In the data rows, the value 128 means zero.
Here are some points:
[125 104 115 136 134 141 153 144 113 132 154 127 152 143 133 146 125 110 160 119 153 121 120 138 100 143 109 169 129 136 152 148 143 130 146 159 141 121  99 139 130  93 117 120 119  97 129 135]
[212  79 204 183 103 255 255 185 120 175 148 175 133 177  40 251   0 184 165  96 223 144 111 216 244   0 111  58 224  79 124 140 229 242  27 101  28 121  30 255 163   0 100   3 248  19 161 134]
[126 117  93 127 122 153 142 160  99 133 114 138 130 117 138 135 118 171 133 129 128  93 143 119 130 125 126 131 129 122 126  87 117 128 167 144 159 119 141 106 130 137  83 129 119  97 110 162]
[100 134 157 122 140 118 113 130 131 118 106 147 139 131 127 140 155 149 123 131 130 150 141 110 130 130 165 109 124 134 135 147 116 138 144 128  97 150 135 128 130 132 139 147 123 134 129 100]
[128 149 118 112 141 146 119 135 141 113 136 126 137 134 153 136 116 134 138 118 124 130 136 151 104 140 139 104 119 118 116 117 120 135 126 115 127 125 132 139 132 157 131 108 134 137 167 136]
[152 116 132 137 123 147 173 127 125 135  90 143 137 154 135 153 124 139 125 115 147 167 135 132 170  91 152 100 162 113 163 151 122 152 107 109 114 145 100 131 135 100 149  91 147 102 125 133]
[ 95  86 140  82 182  64 102 145 155 180 196 129 102 214 117 166 190  79 143  84 163 120 146 146 110 135 161 254 114 175  68 201  65 160 134 132  27  70 105 171  76  62  79  92 132  93 131 116]
[158  84 200  93  48 113 173 152 132 215  56 119  90 139  76 116 143 142 130  99 157 147 129 124 156 135 115  95 121 169  73 165  92 118  47  69 141 141 167 136  84 145 181 126 141 155 122 149]
[181 114 101 113 125 164 172 151 124 151  97 105 135 139 137 156  64 112 157 114 164 104 123 157 104 127 111 139 157  97 160 106 129 165 146 132 145 111  94 127 124 121  99 113 108 104 148 181]
[156 117 153 125 101 152 162 151  92 131 128 134 149 178 125 159 112 132 151 117 180 130 147 141 177  97 121 104 123  87 151 141 139 160 107 140 112 113  98 130 126  79 148 111 156  90 132  94]
[103 134 128 103 148 159 141 176 147 119 152 123 137 135 183 151 122 125 147 104 126 191 127 133  67 122 113  80 121 105 110 120 106 109 112 109 144 155 143 111 117 164 125  87 149 154 152 140]
[114 119 180 136  93 100 107 100 145 125 201 116 128 142 166 105  87 144 154 170 166 153 149 180 195 185  93  86 132 109  73  69 139 154  85 106 127 150 119 115 120 200 140 122 148 182 104 117]
[105 127 124  81 154 161 135 163 142  67 150 100 120 140 139 136 119 126 132 120 130 170 122 161 108 156 130  99 122 118 151 112  63 133 114 116 161 110 122 128 115 168 141 119 121 179 134 136]
[137 142 117 181  98  84 138 123 121 145 140 130 121 167  89 143 118 123 106 129 127 137  73 152 195 101  90 143  91 148 117 168  79 142  89  93  76  60 174  81 128 112 151 131 155 104 104 150]
[ 79 153 178 103 146  90  86 121 112  91 121 163 147  96  99 155 207 191  94 148 119 122 181  73 125 140 185 111 100 123 137 169 122 109 154 133  81 171 158 156 138 104 134 170 128 125 115  54]
12 more points follow, each with its number after it:
[152  94 130 140  92 170 190 122 112 139 134 167 148 152 142 179 102 134 154 120 158 159 142 137 171  88 101 132 174 113 144 159 179 141  91 105 101 163  75 149 137  84 135  71 181  91 135 121] 0
[ 58 153 137  61 111  80 101  95 139  75 113 102 140  90  96 158 163 128  92 116 150  43 206 109  84 187 239 121 133 115 178 111  81  76 156  97  13 208 182  80 130 208 107 251  75 158 138 124] 1
[128 155 111 155 156 123 119 133 142 155 184 103 150 138 153 129 132 101 138 141 103 152  76 147  85 157  97 185  85 147 115 156 145 119 129 136 163  85 100 119 136 123 136 121 116 133 128 136] 2
[ 79 143 153  75  92 105  95  72 145  72  50 125 131  57 120 146 165 148  89 175  91 146 162 100 117 160 234  82 180 101 141 132  85  53 145 127 109 217 213 111 111 205 161 199  79 183 131 100] 3
[123 123 143  95 152 154 116 163 145 112 132 125 141 138 156 151 129 139 141 123 137 157 135 152 122 132 124 120 134 135 135 118  88 140 124 123 112 133 149 124 134 158 132 109 134 147 132 138] 4
[ 61 146 174 105 180  42  55 138 132 104 101 150 142 111 108 132 173 149 117 157 129 164 172  64 125 107 195 109 100 107 139 141 104 148 202 173  70 133 148 134 108  99 132 183  99 133 103  51] 5
[145 138 139  97 152 161 128 190 147  98 113 140 133 118 159 160 119 147 147 121 118 168 111 146 123 128 130  73 158 132 141 120  98 125 109 107 171 114 155 129 137 142 138 106 130 150 146 154] 6
[130 100  39 137 125 136 151  57 108 144 127 131 133 130 119 139 120 115  86 114 110 156 104 133 154 123 137 162  98 104 199 166 118 164 122 209 145 129 107 120 152 103 126 107 134  69 119 151] 7
[135 130 133 109 126 120 133 103 120 125 159 127 147 132 162 142 132 128 141 136 125 146 140 112 136 134 129 125 150  99 135 126 132 132 114 154 129 151 113 134 132 144 137 115 154 139 130 106] 8
[120 129 133 104 130  92 128 113 136 118 152 116 110 130  94 130 136  93  93 119 113 136 141 100 121 116 126 150 127 131 137 140 121 116 124 139 114 123 116 125 116  93 130 110 139 125 150  90] 9
[125 148 132 163 166 104 118 141 151 139 151 108 145 129 167 113 156 117 133 128 114 144 108 121  89 142 114 171 109 119 124 161 145 105 126 139 157  99  90 129 129 137 151 111  56 132 127 143] 10
[ 94 194 132 220 132  81  92  84 129  83 126 126 152 136 168 104 200 175 143 155  83 130 102 139 180  99 171 142 139 126 131 139 123 115 100 143  76  91  94 139 132 135 113 158 116 135  98 125] 11
Which two of these numbered points are nearest to each point below by angle, seen from the average point of the first points? Their numbers follow each, nearest first.
[146 122 132 146 126 147 139 139 107 137 147 150 151 145 115 148  93 116 144 124 157 124 138 136 152  91 114 121 144 108 144 151 140 138 133 144 113 113 109 162 137  80 132 112 173 112 124 106] > 0 7
[128 164 118 172 172 142  93 145 154 135 136 117 139 144 137 110 155  95 141 128 108 133  82 132 108 167 108 185 117 142 109 177 174 111 136 136 160 124  70 146 155 101 138 119  82 108 133 131] > 10 2
[ 82 150 142 109 114 136  88 109 114 101 103 105 120  94 132 130 117 136 121 127 130  86 174 115 123 143 179 111 102 128 134 119  94 115 123 105  63 141 161 121 135 161 115 186 120 151 150 109] > 1 3
[192  68   0 137 105 185 137   0  69 133 234  46 164 152 187  59  89  57  78 152  92 100  78 206 175 195 146 195  85  60 255 160 140 217  90 255 139  59  40  47 173  68  32  74 116  29 158 149] > 7 2
[103 126 175  74 121 129 114  82 159  95  48 119 112  87 130 131 174 135  95 138  87 140 184  78 140 133 241  70 160 131 134 133  93  91 143 103  68 177 190 117  97 169 116 183  61 147 129 116] > 3 1
[171 161 105 223 204 198 123 199 178 121 150 152 116 113 216 109  43 140 132 156  32 189  33 191  98  63  90  65 231 110 146  72 186  96 187  85 181  97 177  81 169 133  60  72  89  98 135 199] > 6 2
[ 91 136 150  98 113 121  98  93 116  89 117  95 134 120 123 119 160 145 104 148 130 103 171 104 127 167 185 130 127 109 150 111  97 103 147 153 101 144 140 130 111 175 122 182  92 171 135  94] > 1 3
[147 126 154 102 123 103 102 163 144 179 122 119  90 102  80 169  91  76 124  79 143 162 124 117 118  84  76 134 146 116 100 141 105  95 145  85 166 160 115 102 138 110 148 111 170 133 155 101] > 9 2
[ 98 120 141  75 154 146 142 197 155  94 115 138 142 139 143 153 119 119 147  94 120 196 137 100 108 132 123  61 116  80 144 102  89 115  94 101 171 161 118 162 142 151 136  66 108 187 177 143] > 6 4
[163  99  51 141  78 134 169  30 109 133 159 116 140 159 133  77 119  97  93 133 127  98 100 112 175 124 167 184 117  85 214 165 134 175  90 255 130 131  93 116 157  82 115  74 154  57 115 162] > 7 8
[151 117 118 172 124 127 144  98 113 154 159 130 125 127  74  92 130 124 122 161 133 102 109 113 119 129  57 160  77 157 105 119 166 137 120 114 189  98 115 125 103 130 168 170 163 147  90 130] > 2 10
[ 98 166  90 156 159 136 110 112 127 105 212 109 212 183 188 119 121 147 162 155 101 126  97 161 177 137 138 135 101 103 126 106 127 154 108 138  87 118 153 130 119 149 115 136  48 152 144 145] > 11 10
[127 125 164 132  82  99 154 144 101 152 112 132 102 133  82 137 144 129 124 109 152 106 143 141 142 119 130 107 119 162 112 134 129 130  93  92 117 140 102 114 117 135 165 154 148 146 111 126] > 1 3
[218  45   0  82 139 207 255 160 104 119  31 230  78  41 217 111 132 192 175 113  95   0 165  49 134 106 102  88 182 103 163   0 108 145 228 156 255  80 194  42 195 143   0 129 121   3  46 255] > 6 7
[128 130 149 127 121 117 119 141 133 144 118 106 119 116 125 143 124 114 131 100 135 134 134 118 114 115 124 129 125 118 125 133 120 111 132 126 139 136 127 112 119 123 128 125 144 136 141 106] > 9 3
[111 151 115 176 166 147  86 153 124 110 136 123 143 117 175 125 100 129 154 161 103 141  91 144 100 134 111 126 138 123 146 107 175 109 169 135 146 139 138 130 161 138  95 103  75 113 146 133] > 10 2
[111 113 132 124 129  82 119  82 115 135 200 130 136 140 140 109 127 112 153 120 135 126 146 135 147 133 110 142 151  80 109 112 153 163 136 159 114 163 125 134 124 142 124 103 166 136 125 114] > 8 9
